rotation steps, each row followed by its count of steps:
The counts run from 0 to 53.
[95 105 102 93 104 83 70 68 121 131 120 149 130 131 95 128 93 83 122 97 74 60 140 102 125 63 85 50] -> 13
[103 84 96 89 81 77 73 88 133 132 108 114 150 115 132 122 46 121 139 85 88 72 142 100 109 81 87 60] -> 20
[112 102 81 82 72 102 70 96 115 137 88 127 152 117 146 126 95 128 123 90 80 58 119 88 127 71 71 62] -> 44
[103 85 98 89 81 75 70 89 134 132 107 113 151 116 131 123 46 121 138 85 90 74 143 100 109 84 86 60] -> 33
[115 129 86 82 66 89 53 111 112 133 84 129 156 115 129 128 108 121 107 96 81 62 119 103 138 94 69 69] -> 4
[67 121 98 92 73 72 57 96 126 111 93 146 151 103 97 101 94 131 118 95 81 84 109 125 119 87 73 34] -> 49
[115 138 93 87 72 78 45 113 113 134 90 129 153 119 113 131 108 107 100 100 81 65 128 111 143 105 71 74] -> 42
[77 108 98 92 96 89 72 70 120 123 110 159 132 122 97 117 103 102 122 96 73 64 123 105 121 55 79 35] -> 25
[108 115 106 94 102 71 56 80 122 136 121 137 134 134 92 135 83 74 114 99 78 63 154 106 130 85 86 66] -> 14
[76 117 104 94 70 59 53 104 134 115 98 128 157 103 99 105 69 131 122 92 88 89 123 129 114 103 79 46] -> 48
[79 115 104 95 72 57 53 104 134 116 101 124 157 103 98 106 63 128 123 91 91 90 128 129 114 105 79 47] -> 22
[103 83 97 88 81 79 73 87 133 133 107 114 150 116 134 121 49 121 140 84 87 72 141 98 109 79 86 59] -> 7
[117 137 94 87 73 75 43 112 117 134 93 126 151 120 111 133 102 103 100 99 83 66 132 112 142 109 72 76] -> 16
[114 126 84 81 66 92 55 108 111 135 82 130 156 116 133 128 110 121 108 96 81 60 117 101 137 90 67 69] -> 30
[69 114 96 93 82 86 67 81 121 115 98 158 143 111 97 106 106 121 119 96 74 74 108 115 120 64 75 31] -> 37
[107 113 105 94 102 72 59 80 122 135 122 136 133 134 94 136 83 76 115 98 79 61 152 106 129 82 87 66] -> 1
[108 89 87 85 76 96 76 88 121 136 96 122 151 116 147 124 72 126 136 86 84 61 127 88 118 67 78 60] -> 6
[115 137 93 86 72 76 42 112 114 133 92 128 153 119 112 132 105 104 100 100 84 66 130 111 141 107 73 75] -> 29
[109 87 89 85 78 94 75 87 124 137 99 121 151 117 146 126 68 124 137 86 84 62 132 88 116 70 80 61] -> 32
[95 105 105 94 105 78 66 70 121 132 123 147 130 133 90 128 86 80 121 98 74 63 146 104 124 69 86 53] -> 52
[115 130 104 90 88 66 45 99 120 135 109 126 144 129 97 136 88 83 105 100 83 68 149 112 137 107 82 75] -> 15
[114 124 84 82 67 95 57 107 110 134 83 130 155 116 134 128 111 122 108 96 80 60 116 99 138 88 69 68] -> 43
[111 107 82 80 69 101 69 98 114 135 84 128 155 114 145 126 98 128 122 91 81 58 118 90 129 74 72 64] -> 18
[80 113 106 95 74 57 53 102 134 115 102 123 155 104 98 106 61 127 123 91 89 90 129 128 115 106 81 47] -> 9
[115 133 102 90 86 66 43 102 120 134 107 128 146 127 97 135 92 86 102 100 81 68 146 115 140 107 80 75] -> 41
[68 122 100 94 72 69 57 98 127 112 95 143 153 103 94 102 90 131 118 95 82 85 112 127 119 90 74 35] -> 23
[110 87 87 84 77 95 77 88 123 136 97 120 150 117 145 125 72 125 136 85 84 61 129 88 116 69 80 60] -> 19
[68 119 97 92 81 82 65 85 121 114 97 157 144 110 94 106 105 121 118 97 75 75 107 118 121 70 73 31] -> 11
[91 100 104 92 77 59 58 99 138 124 107 113 156 108 113 113 46 122 132 88 91 84 140 118 109 100 85 56] -> 34
[114 131 103 91 87 66 44 100 119 134 109 128 145 127 97 136 90 86 104 101 83 66 147 113 138 106 80 76] -> 28
[70 123 101 94 73 66 55 99 126 111 95 142 151 103 93 102 89 130 118 96 83 86 114 128 119 94 75 38] -> 10
[107 119 106 93 99 67 53 85 123 134 119 134 135 132 90 134 82 76 110 100 80 66 153 110 131 93 85 68] -> 53
[116 128 104 91 89 65 46 98 120 135 110 127 143 130 97 136 87 83 105 99 82 66 150 111 137 103 82 76] -> 2
[108 118 107 94 100 69 54 83 123 134 121 135 136 132 91 135 82 76 112 99 79 65 153 109 132 91 86 66] -> 40
[116 137 95 87 74 74 43 112 115 134 95 126 153 122 110 133 100 101 101 100 84 67 134 111 141 109 74 78] -> 3
[105 87 98 90 81 74 70 89 134 131 108 111 152 114 129 121 45 121 138 85 89 74 143 101 110 87 87 61] -> 46
[114 128 86 83 66 91 54 110 113 133 83 129 155 115 132 127 110 121 107 96 81 61 118 102 138 92 68 70] -> 17
[91 101 105 94 77 59 58 98 138 124 106 113 156 109 111 113 47 124 131 88 91 87 139 119 111 102 84 56] -> 47
[94 105 104 94 105 81 69 69 122 132 120 149 129 133 94 128 90 83 122 97 74 60 142 101 125 64 85 50] -> 26
[68 122 99 93 72 72 57 97 126 110 94 146 152 102 96 102 92 131 117 94 82 86 111 126 119 88 73 36] -> 36
[95 105 105 94 105 79 67 69 122 131 121 148 129 132 92 129 88 81 122 98 74 62 144 104 125 66 86 52] -> 39
[78 109 98 92 95 90 72 71 119 123 108 159 134 121 96 115 105 104 123 97 71 64 120 106 122 56 78 36] -> 12
[113 108 83 81 69 101 66 99 114 136 84 129 154 116 145 127 99 129 120 90 80 58 117 92 128 75 72 62] -> 5
[108 116 107 94 100 70 55 82 123 135 120 135 135 134 92 135 83 75 112 100 79 64 152 109 130 87 87 66] -> 27
[94 97 104 92 78 61 61 97 138 125 109 113 155 109 113 114 44 122 133 88 91 84 142 116 109 99 86 55] -> 21
[111 104 82 82 71 102 70 97 114 137 86 128 152 116 145 127 97 128 124 90 81 58 119 91 127 72 73 64] -> 31
[111 86 89 85 79 91 76 87 125 136 100 119 150 119 144 126 65 122 136 85 83 62 133 89 116 70 81 61] -> 45
[69 114 97 92 83 86 68 80 120 117 100 158 141 111 97 107 105 121 120 96 74 73 109 114 119 64 75 30] -> 50
[92 95 104 94 79 61 63 94 138 125 110 112 154 111 114 115 44 121 134 87 91 84 142 115 108 98 86 55] -> 8
[92 106 102 92 103 84 70 67 120 130 119 152 130 131 95 127 93 85 121 99 72 61 139 101 125 61 84 49] -> 0
[78 106 99 92 98 88 73 68 121 122 111 158 133 124 97 117 101 100 125 96 71 65 124 105 122 55 81 37] -> 38
[68 118 97 93 82 83 65 84 121 115 98 157 143 110 96 106 106 121 120 96 75 73 109 115 121 67 74 32] -> 24
[80 105 100 93 97 87 72 68 120 124 112 157 132 125 96 118 99 99 124 96 73 65 125 105 121 56 81 38] -> 51
[78 117 105 94 73 59 52 104 134 116 100 126 158 103 99 105 66 129 122 93 89 91 125 129 115 104 80 46] -> 35
